H: [171 169 125 229 153 118]
P: [126 127 140 125 129 124]
K: [151 155 128 179 140 118]
V: [133 138 134 150 126 123]
U: [136 112 137 110 164  75]
R: [152 153 133 176 142 118]
X: [100  90 147  42 101 151]
A: [147 150 126 177 137 124]
Z: [146  94 139 106 178  27]
T: [134 123 136 131 162 105]
J: [135 131 136 122 135 126]
step +1: [125 129]
[126 130]
step -1: [140]
[139]
step -1: [151 155 128 179]
[150 154 127 178]
step -1: [136]
[135]
step +1: [151 155]
[152 156]
step +1: [136 131]
[137 132]
step -1: [42]
[41]

Q: [149 156 156 175 174 200 152 169 191 184 155 152 189 157 156 171 186 194
 234 202 188 142 190 160 154 173 154 159 169]
G: [143 150 156 162 170 195 151 156 176 179 146 152 176 153 159 160 174 179
 218 183 191 143 192 149 154 162 153 175 157]
N: [140 139 155 141 143 148 136 140 137 148 135 142 153 145 142 138 140 146
 161 155 150 131 149 135 135 145 138 207 164]
M: [138 163 159 149 151 164 152 142 147 162 136 142 173 156 148 141 146 151
 173 159 179 138 178 145 144 166 143 187 148]
F: [149 156 156 175 174 200 152 169 191 184 155 152 189 157 156 171 186 194
 234 202 188 142 190 160 154 173 164 159 169]
C: [140 139 155 141 143 148 136 140 137 148 135 142 153 145 142 138 140 146
 161 155 150 131 149 135 135 145 138 154 141]
E: [146 169 157 165 153 171 148 157 158 165 147 142 190 157 145 145 154 164
 189 171 174 137 170 161 142 180 154 163 165]
B: [136 136 145 138 141 148 137 138 142 144 134 136 143 142 136 140 143 144
 155 152 146 132 150 133 135 140 138 147 136]
Y: [138 137 144 146 142 145 132 142 141 146 138 140 157 139 143 137 140 147
 164 152 145 131 141 140 134 147 137 140 145]
W: [154 149 171 151 157 165 144 144 140 160 142 152 178 164 157 145 143 153
 189 182 172 134 169 141 139 159 150 175 150]
D: [149 156 156 175 174 200 152 169 191 184 155 152 189 157 156 171 186 194
 234 202 188 142 190 160 154 173 154 161 156]
S: [141 147 157 151 152 155 145 146 155 160 139 146 171 154 153 151 152 160
 184 178 164 134 165 141 142 156 142 168 148]
step +1: [152]
[153]
step -1: [200]
[199]
step -1: [143]
[142]
step +1: [152 169]
[153 170]
step +1: [141 143 148 136]
[142 144 149 137]
step -1: [162]
[161]
step -1: [140]
[139]

piva: [139 119  94 107 172 135 125 115 130  92 144 154 139 118 168 124 168 126
 106 112 148 152 154  79 121  90 152 130 133  68 161  93 105 106 147 122
 109  98 102  94 116 142 104 105  75  99 148 138  67 119 128 130 116 103
 149 127 138 197]
Dak: [104 181 176 106 184  83  87 193 102 143  76 163  64  43 146 164  94 169
 112 133  70 150 231 128  86 176  92  89 137 146 147 151 134  66 108 130
 139  63  82 132 112 112 176 208 195 144 127 158 138 119  87  96 196  91
 113 106  75  70]
lev: [143 121 112 118 138 144 139 124 143  99 146 139 154 152 140 126 129 113
 118 120 148 136 126 111 125 100 151 129 138  94 133 119 126 139 149 134
 112 121 118 119 117 146 110 113  99 101 126 135 101 118 132 115 124 132
 144 125 148 152]
Vodim: [ 99 176 168 105 177  77  88 195 103 141  79 159  70  50 139 161  84 162
 112 139  59 139 231 131  83 176 104  94 134 138 155 155 133  54 122 135
 134  60  84 130 124 106 174 211 195 142 131 159 134 116  81 102 190  91
 114 117  71  70]
dibig: [ 96 181 176 104 191  85  96 198 106 143  74 165  64  45 146 164  96 164
 115 133  74 146 216 132  82 176  99  90 140 142 146 145 133  59 116 132
 135  63  86 129 117 114 176 206 200 147 132 156 134 121  82  97 188  94
 117 126  65  67]
Zaz: [115 161 148 103 173 101  99 168 108 127  97 162  92  74 151 151 115 156
 108 128  88 148 205 120  96 150 119 103 137 119 147 126 131  75 116 140
 136  79  91 121 124 118 158 173 153 139 143 150 109 124 106 114 167  96
 123 117  87 114]
sen: [130 134 116 130 135 130 123 115 123 145 129 135 121 121 139 115 148 131
 125 132 130 134 113 124 136 133 126 143 126 129 126 119 128 130 124 115
 133 136 137 118 135 118 114 111 126 128 134 119 120 135 140 147 114 135
 117 138 129 149]
tol: [116 124 100 104 177 133 123 117 138  89 156 157 141 133 171 118 168 131
 103 108 148 166 152  82 118  94 154 132 135  71 165  98 107 106 144 123
 119  92 103 110 111 143  98 140  81  99 148 117  64 116 130 147 114  99
 158 132 144 206]
Vof: [142 124 100 104 177 133 123 117 138  89 156 157 141 133 171 134 168 131
 103 108 148 166 152  82 118  94 154 130 135  71 165  98 107 106 144 123
 119  92 103 110 111 143  98 111  81  99 148 146  64 116 130 147 114  99
 158 132 144 206]
sug: [130 124  92 105 177 126 133 117 125  97 142 161 143 128 171 132 164 134
 102 114 152 165 154  78 126  98 160 130 135  71 163  88 108 109 148 128
 114  98 107 103 116 136  96 102  78  99 143 142  67 116 135 141 114 108
 149 128 142 190]
step +1: [115 148 131]
[116 149 132]
step -1: [139]
[138]

gir: [136 108 168 150  95 104 123 163 115  95]
bom: [154 125 144 170 120  95 114 167 149 129]
mepef: [148 123 138 111 127 115  45 124 165 105]
Loro: [146 125 105 177 140 122 166 153 123 161]
rura: [116 140 101 118 145 145 126 100 144 145]
Popi: [153 148 109 157 161 108 135 144 165 183]
Gutul: [131 113 188 123  85  92 106 156 119  67]
riral: [134  98 181 131  84  99  93 157 116  64]
Vin: [150 150 129 165 148  99 112 165 165 148]
Zopep: [131 138 132  89 135 117  61 101 157 114]
veza: [103 116 120 106 120 163 159  97 102 130]
Leze: [108 113 140 102 110 145 151 113  89 114]
step -1: [163 115]
[162 114]
step -1: [153]
[152]

Suza: [110 122 129 159 147 144 108 146 119 116 116 143 114 120 152  76  80 143
 124]
dap: [176 109  93 153 125 147 102  83 186 109 184 147  66 107  76  79  79 134
 110]
kole: [134 155 109 173 124 161  98 106 138 147 138 161 125 123 106  46  50 117
 158]
Zemeg: [146 104 137 123 157 121 112 164 163 103 159 120  89 114 168  95  97 150
 104]
gezo: [191 139 108 109 114 113 121  89 194 142 196 113 114 125  81 110 111 121
 139]
step -1: [194 142 196 113]
[193 141 195 112]
step +1: [161]
[162]

gokeg: [ 88  53 143 173]
Big: [147 110  76 132]
tik: [213 162  56 151]
kulog: [140 139  20 112]
Muk: [169  86 108 160]
Roge: [168 123 117 185]
step -1: [213 162  56]
[212 161  55]
step +1: [140 139]
[141 140]
step -1: [213 162]
[212 161]
step +1: [139  20]
[140  21]
step +1: [ 53 143]
[ 54 144]

nug: [138 147 132 132 142 123]
tuvuk: [172 185  93 147 107 102]
Lumug: [172 185  93 132 107 102]
Vibu: [ 51  94 211  80 137 178]
step +1: [147 132 132]
[148 133 133]
step +1: [51 94]
[52 95]
step -1: [142]
[141]

Fuz: [ 70 133 179 150 118 111 116 174 194 102 144  92 107 127  80 147 143 199
 136 154 195 181 125 119 115 147 126 186 124 135 122 101 127 202 118 175
 130  72 214  88  75  72 116 123 119]
Nisol: [ 73 107 186 144 121 137 137 208 182 121 155  80 101 132  94 143  94 188
  89 151 185 192  95 181 114 164  95 185 100 147 124  99 118 195 152 177
 102  78 210  86  75  87 142 112 156]
gemiz: [ 95 114 141 150 118  95 142 227 124 168  60  84 151 137 173 136 181 170
  90 142 207 121  81  66 139 102 163 183 119 151 131 108 101 164 114 152
 153 168 103 165  89 174 158 107 130]
tar: [138 108 167  85 153 155 118  94 198  82 126 164 105  89 104 104 151 115
  94 141  78 195 177 223 139 185  82  75  99  87 100 148 132 101 163 142
 105  78 193 196  80 183 142 176 158]
step +1: [87]
[88]
step +1: [100]
[101]
step +1: [78]
[79]
step -1: [151 185]
[150 184]
step -1: [ 92 107]
[ 91 106]

konep: [163  75 179  42  73]
pil: [163  75 179  46  76]
mon: [163  78 179  46  76]
nedi: [169  76 174  52  83]
numos: [163  72 178  48  78]
tarev: [163  85 179  42  73]
step -1: [52]
[51]
step -1: [174]
[173]
step +1: [85]
[86]
step +1: [163  85 179]
[164  86 180]
step -1: [163  75 179]
[162  74 178]
step -1: [ 85 179]
[ 84 178]

Gav: [ 71 107 135 116 124  75 101 126 121 168  98 146 105 123 120 159 103 108
 110 116 117 122 140 107 108 108 106 122 109  75 110 181 155 148 128 139
 128 118 133 133 141 155 174 211 114 153 137 123 124 157 106 133 188  92
 160 125 136]
fosu: [ 71 107 135 116 124  75 101 126 121 168  98 146 105 123 120 159 103 108
 110 116 117 122 140 107 108 108 106 122 109  75 110 181 155 148 128 139
 128 118 133 133 141 155 174 211 114 153 137 123 124 157 106 133 188  92
 160 147 140]
Kesup: [ 72 108 135 119 124  76 113 126 119 168  99 147 106 123 118 157 112 106
 108 130 115 119 136 106 107 105 106 132 115  99  98 182 163 155 138 144
 132 121 133 130 140 152 170 209 108 153 132 118 122 158 108 136 193  99
 162 137 139]
gibas: [ 71 107 135 116 124  75 101 126 121 168  98 146 105 123 120 159 103 108
 110 116 117 122 140 107 108 108 106 122 109  89 110 181 155 148 128 139
 128 118 133 133 141 155 174 211 114 153 137 123 124 157 106 133 188  92
 160 125 136]
step -1: [98]
[97]
step -1: [137 123 124]
[136 122 123]
step +1: [128 118 133]
[129 119 134]
step +1: [122 140 107 108]
[123 141 108 109]

Pem: [154 116 106  71  95 113  83  66 163  85 151 113 133 141 109 115 138 150
 147 139 139 159 135 100 155 132 142  59 186 111 112 196 117 116  78 117
 157 151  88 123  82 107 141  42 149]
Guzub: [159 122 103  66  98 112  84  61 173  87 143 110 142 137 116 109 142 142
 144 152 136 154 136  97 153 142 139  75 175 125 117 186 105 119  78 117
 139 149  81 136  74 110 151  38 145]
letup: [164 121 103  66  98 112  83  65 172  90 143 112 145 137 116 109 142 144
 142 151 135 156 134  97 151 142 141  72 174 127 115 185 107 121  77 113
 137 149  83 137  80 107 154  36 145]
Vob: [154 115 108  73  98 112  83  66 162  88 151 116 134 140 109 113 139 149
 143 136 138 161 135 100 153 132 141  61 184 110 112 195 117 114  76 117
 158 154  87 123  81 111 145  41 147]
zino: [110 122 139 149 106  90  99 168 134 119 144 158 171  96 138  76 113 101
 125 134 114 134 129 153 123 133 174  77 149 113 146 170 102  99 164 116
 137 144 145 137 120 105 127 170 154]
Gudim: [140 128 117  84 100 102  97  96 134 116 132 112 131 129 102  95 153 159
 146 180 151 181 117 123 131 128 139  81 195 102 119 175 117 127  84 134
 148 151  73 107  71  98 143  60 113]
zerok: [140 128 117  84 100  76  97  96 134 116 132 112 131 129 148  95 153 159
 146 180 151 181 117 123 131 128 139  81 195 102 119 175 117 127  84 134
 148 151  73 107  71  98 143  60 113]
sirib: [139 131 119  83  97 101  93  96 132 117 136 113 133 131 103  96 154 155
 148 178 152 182 113 122 129 128 137  81 192 104 120 175 119 128  83 135
 148 152  71 108  72 100 144  60 110]
step -1: [133 174  77]
[132 173  76]
step -1: [154  87 123]
[153  86 122]
step +1: [139  81]
[140  82]
step +1: [123]
[124]

medet: [162 138 132 119 139 111 134 112 107 175 134 125]
sog: [120  96 132 146 151 114 108  68 160  82 154 149]
tima: [126 128 117 146 155 120 129 130 160  82 134 149]
kib: [138 119 208 130 139 111 125 103 116 137 125 125]
nodo: [126 128 208 124 139 111 129 130 107 156 125 117]
Fakuf: [126 128 132 135 143 128 116 130 125 100 125 133]
Rof: [150 128 147 114 126 114 138 130 116 193 125 101]
dad: [162 138 178 114 126 111 138 121 107 119 105 109]
dube: [132 128 132 108 126 128 134 121 134 193  67 101]
misus: [126 128 178 130 147 111 112  77 152  82 125 149]
step +1: [128]
[129]
step -1: [128]
[127]
step -1: [125]
[124]
step +1: [111 125 103 116]
[112 126 104 117]

